In the rows, 128 means zero.
The same turns and mirrors carry the whole set onto itself, and each row onto the other rows of its family. Which rows share a family with each named row? Give them in list order.
These 40 rows form 5 families of 8 rows each.
k793: [106 137 113 133 159 122 108  96 120 107 111  61 125 125 110  73 146 160
 119  84 148 129 158 162 153 119 134  93 108 151 117]
k182: [ 89 153 101 150 143 142 118 128 138 129 130 135 150 111 147 114 162 162
 136 130 130 137 152 150 147 108 136  99 113 158  77]
k373: [102 109  96 144 121 160 135 126 145 117 154  96  99 144 115 129 145 168
  82 133 115 145 135 146 154 119 146  97 110 113 133]
k522: [137 131 144 146 126  92 127 108 164 105 128 124 163 109 104 105 131 128
  94 139 155 124 129 146 136 110 138 119 109 132 122]
k865: [115 111 140 146 146 111 126 100 124 106 136  94 139 153  94  83 136 128
  91 123 150 130 175 161 122 117 145  91 121 104 127]
k205: [105 109 105 141 127 166 148 131 161 116 141 109 108 141 109 119 148 172
  92 142 112 131 139 147 149 128 144 110 123 106 125]
k686: [ 93 144  91 126 144 139  99 143 127 131 151 117 124 126 116 111 172 174
 110 108  97 116 156 152 160 112 154  98 105 136 116]
k387: [120 137 147 135 128  84 136 110 164 105 130 110 146 107  88 100 123 135
 104 149 152 135 134 134 138 104 137 108 126 121 128]
k337: [ 90 171  97 157 143 128 115 121 134 135 135 135 147 108 152 126 163 167
 119 132 127 130 155 149 156 101 128  97 116 160  93]
k178: [ 98 159  97 152 138 129 113 130 128 131 132 132 147 110 150 129 159 155
 112 131 126 159 146 154 152 106 129  90  98 159  85]
k96: [125 161 117 138 134  92 113 108 155  95  94  87 146 104 121  86 148 153
 124 108 152 136 114 139 164 119 123 111 121 143 119]
k75: [130 137 158 145 127  94 147  92 154 114 125 104 143 118  92 113 118 138
  98 145 139 131 148 156 141 109 125 110 103 136 128]
k450: [107 115  96 149 128 165 132 111 143 117 153 106 105 134 107 132 153 180
  79 127 116 131 140 158 152 127 140 103 124 115 141]
k340: [118 159 114 132 147  96 112 115 161 100 104  85 139  91 115  81 133 158
 123 114 167 144 127 134 157 111 121 106 129 136 116]
k537: [123 159 117 134 141  97 106 105 162  95 118  94 141  89 118  80 129 154
 127 108 158 138 119 144 152 112 116  97 111 143 117]
k804: [130 139 150 145 129  86 132 101 160 104 134 119 152 112  99 101 120 129
 102 145 146 136 137 151 131 109 127  99 110 125 127]
k354: [106 110 141 139 145 100 127 108 126 110 136  97 142 147  85  83 145 131
  96 127 151 130 169 152 123 110 160  93 133 116 127]
k258: [128 146 109 137 141 106 100 110 162  98 113  94 150  91 123  84 140 155
 114  99 164 125 113 141 156 115 130 116 109 150 113]
k815: [ 98 144  85 129 145 130  97 141 132 153 147  98 120 120 117 107 177 166
 116 104 105 130 148 148 146 113 155  88 104 141 118]
k473: [ 98 171  95 159 139 117 117 123 144 157 132 119 146 101 148 126 165 155
 120 134 130 145 148 144 141 105 127  95 113 158 101]
k833: [109 145 106 172 124 131 153 106 162 152 136 106 127 125 138 140 148 155
  88 161 138 146 146 142 136 114 124 100 132 122 128]
k535: [127 142 154 143 117  82 137 107 155 103 118 106 157 122 101 107 133 127
 104 140 139 129 131 137 148 110 135 117 116 120 128]
k307: [101 149 102 175 126 141 151 106 159 127 134 123 129 128 145 139 147 169
  87 161 137 134 147 149 153 113 116 105 135 132 119]
k455: [ 96 128  90 126 138 142  99 145 125 125 149 114 118 124 118 115 167 167
 108 111 100 143 137 156 155 112 157  86  89 143 111]
k236: [120 101 139 151 141 114 125 103 130 111 133 101 154 152 100  92 142 126
  80 121 157 119 167 154 125 116 153 113 118 112 121]
k384: [107 130 107 136 159 123 100 104 125  99 121  68 128 130 116  64 144 153
 113  83 162 134 157 152 143 120 134  89 120 124 118]
k385: [112 112 144 141 145 117 135  91 118 115 131  77 129 152  87  91 134 141
  94 117 138 124 177 165 135 117 148  98 110 123 130]
k812: [ 98 141 108 177 129 153 147  93 144 125 143 125 133 122 139 149 143 165
  90 149 145 144 152 151 148 113 119 110 128 131 114]
k965: [ 91 125  97 118 143 155 109 149 136 124 145 119 122 129 110 103 167 168
 124 113 100 124 150 150 149 118 160 101 104 132 102]
k13: [ 97 166 105 153 143 137 110 119 125 133 139 139 151 100 139 137 160 164
 112 124 124 140 156 155 154 107 126 107 105 154  91]
k997: [105 119  94 143 129 146 132 129 151 147 149  85 102 141 107 121 159 164
  86 133 112 131 146 147 139 122 151  96 122 108 146]
k547: [105 114 146 146 132 102 130  99 119 107 128  85 145 161  97  94 150 124
  99 120 143 123 164 146 135 112 160 104 125 112 129]
k323: [126 164 127 137 142 100 122  96 154 107 106  87 139  91 116  94 128 160
 124 114 151 134 128 152 160 112 113 106 101 161 114]
k617: [103 131 109 143 147 113 107 103 119  97 106  65 136 140 119  71 165 152
 119  86 157 128 145 151 152 120 147  96 130 135 121]
k357: [112 115 104 141 155 130  98 107 126 103 118  71 138 134 117  70 153 150
 100  80 170 122 152 148 145 120 146 109 122 129 116]
k907: [105 123  97 143 128 152 136 128 151 124 150 105 104 146 109 124 153 176
  75 138 105 121 146 150 154 124 143 105 124 106 142]
k877: [103 137 102 174 125 147 151 110 146 127 136 118 128 129 149 143 138 155
  86 155 140 161 144 143 151 112 119 100 117 128 106]
k864: [104 131 105 135 165 112 105 113 122 103 109  71 135 132 111  63 157 154
 113  96 165 139 160 151 141 118 143  89 138 131 114]
k26: [105 139  91 125 142 148  96 135 125 124 148 120 123 114 108 119 169 180
 104 104 100 129 143 164 155 121 150 101 101 138 118]
k507: [103 137 104 170 130 155 157 112 165 120 125 126 135 125 144 129 144 165
 106 161 143 145 141 147 145 117 120 107 133 135  98]

Which other rows belong to the same family as k182? k522, k205, k258, k236, k965, k357, k507
Which other rows belong to the same family as k13? k387, k450, k340, k354, k812, k864, k26
Which other rows belong to the same family as k323? k793, k75, k815, k473, k833, k385, k997

The same turns and mirrors carry the whole set onto itself, and each row onto the other rows of its family. Which rows share a family with each named row? Give them in list order.
These 16 rows form 4 families of 4 rows each.
k963: [113 112 116 133 119 122 127 114 121 131 115  98 161 129]
k32: [131 119 138 125 124 126 123 108 125 113 104 109 170 130]
k230: [112 110 125 108 102 103 136 127 120 139 132 133 154 120]
k600: [149 131 121 153 160 127  95 124 121 136 118 154 104 114]
k624: [126 129 130 140 164 139 120 150 119 156 118 182 133 132]
k807: [136 121 120 161 162 137  97 137 115 147 114 151 106 131]
k835: [134 126 118 164 158 134  94 147 110 145 106 160 119 125]
k432: [107 111 121 106 111 111 142 122 120 144 131 121 149 117]
k552: [121 103 125 131 118 125 119 123 127 127 109  98 163 134]
k906: [139 134 128 166 164 128 103 133 118 138 118 164 112 131]
k254: [139 144 131 135 170 143 128 127 132 142 130 175 133 137]
k58: [124 132 128 145 163 134 128 136 121 156 128 185 130 139]
k201: [129 122 135  99 103 106 131 122 114 127 128 132 144 111]
k635: [138 133 138 142 169 142 114 138 122 154 128 175 121 134]
k521: [126 110 131 100 105 115 132 119 127 138 127 118 155 120]
k85: [123 114 125 128 109 111 128 113 129 120 112 109 162 129]

Which other rows belong to the same family as k835? k963, k624, k432
Which other rows belong to the same family as k552? k230, k807, k58

The same turns and mirrors carry the whole set onto itself, and each row onto the other rows of its family. Which rows share a family with each named row? Give them in list order.
These 40 rows form 5 families of 8 rows each.
k346: [145 118 102 115 129 121 108 104 132 140 116  95 116 110 153 145 115 161
 141 106 146 146 101 129 134 137 134 112 140 119 114 106 147 130 116 104]
k921: [135 107  90 123 142 147 135 132 133 126  92 122 137 141 132 154 106 143
 109 126 116 130 128 137 149 135 101 137 105  78 133 126 127 119 132 117]
k326: [120 114 113 130 101 129 133  97 131 144 115 142 151 137 151 111 147 129
 120 124 130 138 121 101 139 161 110  96 109 137 118 120 102 127 131 138]
k757: [127 160 141 126 121 113 123 116 127 136 161 118 138 111 137 112 140 137
 140 104 133 148 127 103 119  87 137 118 141 159 127 128 119 137 126 135]
k660: [124  82 139 111 149 122 127 114 108 118 103 134 103 115 129 138 159 138
 123 114 132 130 116 130 130 107 133  97  98 130 121 149 122 122 131 137]
k605: [136 173 108 149 117 129 137 131 152 143 140 114 152 142 134 119  92 120
 128 127 114 137 134 110 124 139 131 146 159 104 133 110 128 131 123 114]
k848: [138 117 129 116 162 123 123 124 141 131 116 117 108 124 117 163  94 133
 136 118 113 138 111 123 127  90 158 136 151  96 140 150 144 111 127 114]
k466: [121 138 117 144 105 128 144 120 118 130 127 131 148 132 147  95 158 126
 114 123 131 130 137 118 127 157 107 107 105 138 114 107 105 143 124 136]
k82: [128  97 137 110 152 141 112 123 117 130  86 121 100 134 123 123 154 139
 130 104 137 118 110 107 137 101 137  96 114 139 128 148 125 129 134 133]
k35: [131 130 120 125 171 109 133 143 142 106 119 102  98 125 123 145  99 135
 131 111  97 132 105 124 122  89 138 132 156 118 138 140 132 137 126 122]
k572: [136  85 144 120 138 139 124 113 119 130  98 122 108 117 126 125 153 125
 135 113 116 119 127 106 131 112 114  99  97 123 108 163 138 134 141 127]
k140: [113 126 114 147 129 132 176 141 131 105 121 134 129 158 105 103 119 117
 113 132  98 120 144 109 124 103 147 130 126 109 144 143 116 124 142 134]
k324: [105 137 132 140 129 118 164 154 131 115 121 156 117 143 107 112 145 106
 112 131 109 122 151 111 118 117 129 117 113 114 128 144 104 119 146 123]
k498: [120 107 106 122 132 151 137 122 121 130  88 114 123 144 146 144  98 122
 115 111 106 119 124 142 151 156 122 137 111  91 132 116 135 110 113 122]
k825: [146 129 132 114 136 117  90 103 128 155 123 114 128  98 159 153 133 142
 139 110 146 146 106 130 131 142 117 114 131 126 110 114 133 130 109 116]
k184: [126 121 130 129 142 131 166 159 123 122 125 136 130 155 110 122 132 106
 117 142  98 121 163 125 127 124 135 138 123 122 134 136 104 141 148 135]
k584: [135 157 103 150 114 123 162 113 137 131 143 123 142 132 150 126  98 135
 127 133 114 149 140 118 116 139 127 146 146 100 148  89 117 121 116 123]
k451: [130 125 126 135  94 141 133 101 118 154 124 147 158 132 141 113 153 125
 119 131 148 135 145 116 134 156 126 111 100 115 118 117 119 115 126 128]
k813: [122 170 102 140 128 111 143 132 139 129 145 126 147 141 139 133 100 134
 115 128 128 149 125 134 123 134 149 145 160 112 147  95 112 119 111 124]
k734: [134 133 115 130 124 119 100  85 137 139 118 113 126 102 154 135 119 153
 134  98 147 147  87 115 128 122 129 104 133 113 121 123 147 114 104 114]
k928: [156 118 114 120 136 132 101  90 128 146 123  92 139 114 158 146 106 154
 138 110 135 144  99 129 136 130 135 126 143 121 125 114 145 134 107 126]
k335: [124 151 138 126 127 102 132 103 136 149 152 128 144 120 146 108 147 128
 152 111 126 133 124  96 103  85 143 117 139 143 119 129 119 121 125 132]
k342: [139 142 133 131 165 121 133 147 130 117 128 105 105 121 112 148 105 131
 131 116 114 129 130 139 116  85 154 148 147  98 137 136 147 127 122 111]
k540: [118  99 150 116 141 156 116 123 116 124  91 140 123 130 121 131 142 144
 124 110 112 120 113 132 136 120 127  99 103 127 123 163 127 139 138 145]
k976: [142 150 162 122 142 123 141 111 133 123 142 123 127 106 134 117 152 131
 133 105 126 129 127  96 113  76 150 114 136 141 121 127 108 140 132 125]
k156: [122 141 119 134 153 116 128 142 124 126 132  98 102 129 105 145 111 136
 126 108 104 133 118 131 124  86 160 136 163  98 135 150 135 120 124 128]
k697: [139 131 109 116 147 130 109  90 124 145 120 108 128 122 153 139 113 135
 151 110 146 167 100 118 138 123 130  99 138 111 110 104 140 133 104 123]
k270: [119 104  83 138 126 127 125 133 125 138 100 125 130 151 129 141 100 128
 117 136 117 139 122 144 140 170 114 128 121  94 133 131 141 113 120 123]
k983: [132 157 108 150 115 110 155 121 143 131 157 125 154 124 140 135  97 120
 119 137 108 149 141 132 119 144 127 147 143  94 126 110 125 125 117 117]
k931: [139 148 140 139 135 101 129 124 138 131 155 132 133 112 118 113 154 137
 135 131 137 148 124  98 103  89 141 107 145 142 124 141 114 144 139 129]
k36: [141 127 124 129  96 131 147 103 140 143 130 149 148 135 147 117 151 118
 110 121 139 133 123 118 129 160 101 118 121 128 109 115 117 128 125 156]
k158: [133  95 106 134 145 136 144 127 133 125  81 129 118 145 127 145 112 122
 110 137 111 120 122 136 136 159 127 125 115  75 128 128 130 116 126 114]
k482: [121 125 138 144 119 121 158 154 136 116 123 140 129 135 112 118 140 125
  98 130  98  98 149 121 116 123 134 144 119 124 144 153 108 122 147 127]
k259: [143 156  96 145 125  93 151 121 145 137 150 108 134 126 144 128 109 115
 125 132 131 146 138 107 118 125 137 143 153 108 131  95 123 115 114 104]
k794: [114 136 143 146 139 129 159 139 127 121 127 153 140 147 111 114 137  99
 109 134 100 122 149 111 121 109 130 132 116 115 141 152 102 123 135 146]
k476: [119 127 122 130 171 119 118 139 120 118 113  98 108 121 117 141 101 144
 141 121 106 134 126 122 126  86 161 125 135 108 145 142 132 126 128  92]
k811: [125  98 142 109 151 127 105 130 122 130 101 126 115 123 115 131 153 124
 123 108 131 119 109 123 139 108 138  97 111 135 106 167 132 132 135 126]
k504: [125 148 156 137 124 103 130 112 127 134 151 127 119 116 132 105 145 116
 141 114 128 137 123 103 106 111 163 107 151 157 122 131 124 135 121 134]
k123: [137 102 108 134 139 148 134 141 123 111  92 119 112 137 117 148 105 129
  98 130 119 133 125 145 152 162 120 127 117  91 136 128 131 133 128 117]
k595: [138 114 126 126 112 134 139 101 136 136 111 150 153 127 160 113 140 123
 125 134 140 133 132 109 129 158 104 107  94 137 120 108 114 134 129 121]

Which other rows belong to the same family as k476? k572, k498, k184, k813, k734, k931, k36
Which other rows belong to the same family as k540? k848, k466, k140, k825, k976, k270, k259
Which other rows belong to the same family as k605? k921, k660, k35, k451, k697, k482, k504

The same turns and mirrors carry the whole set onto itself, and each row onto the other rows of its family. Which rows share a family with each named row? Give them in list order.
These 27 rows form 9 families of 3 rows each.
k505: [121 108 136 175 116 149 145  91 128]
k911: [153  82 134 134 113 184 163 123 132]
k966: [126 116 130 159 109 130 145  89 136]
k587: [108 139 136 114 119 154 155 139 127]
k260: [157  92 117 127 101 176 156 117 131]
k944: [112 138 149 133 132 146 155 146 133]
k240: [139 104 138 172 122 134 147  99 142]
k211: [102 132 151 119 117 149 159 140 131]
k688: [158  87 125 126 113 180 159 119 135]
k285: [147  80 132 122 107 179 161 125 140]
k733: [130 123 130 159 103 129 147  92 130]
k102: [113 141 145 117 122 155 159 141 126]
k8: [108 135 154 127 124 160 163 143 124]
k34: [155  88 131 131 123 180 157 138 139]
k209: [130 104 143 167 116 144 150  83 130]
k331: [102 138 153 127 127 157 158 131 121]
k614: [156  82 125 128 113 171 156 129 145]
k136: [132 117 137 163 113 129 149  89 135]
k109: [152  87 117 124 108 179 154 118 135]
k129: [140  86 126 138 117 194 155 124 127]
k716: [116 141 135 115 112 157 157 141 122]
k953: [146  87 134 125 117 190 162 122 128]
k134: [ 98 135 145 135 125 165 154 138 120]
k231: [131 111 138 163 115 122 146 100 145]
k662: [114 133 144 119 123 148 156 149 137]
k45: [128 111 148 171 115 135 153  92 132]
k951: [127 104 143 161 107 130 151  89 141]

Which other rows belong to the same family as k209? k331, k953
Which other rows belong to the same family as k8? k911, k45
Which other rows belong to the same family as k136? k688, k102
Which other rows belong to the same family as k211? k285, k951
Which other rows belong to the same family as k109? k966, k587

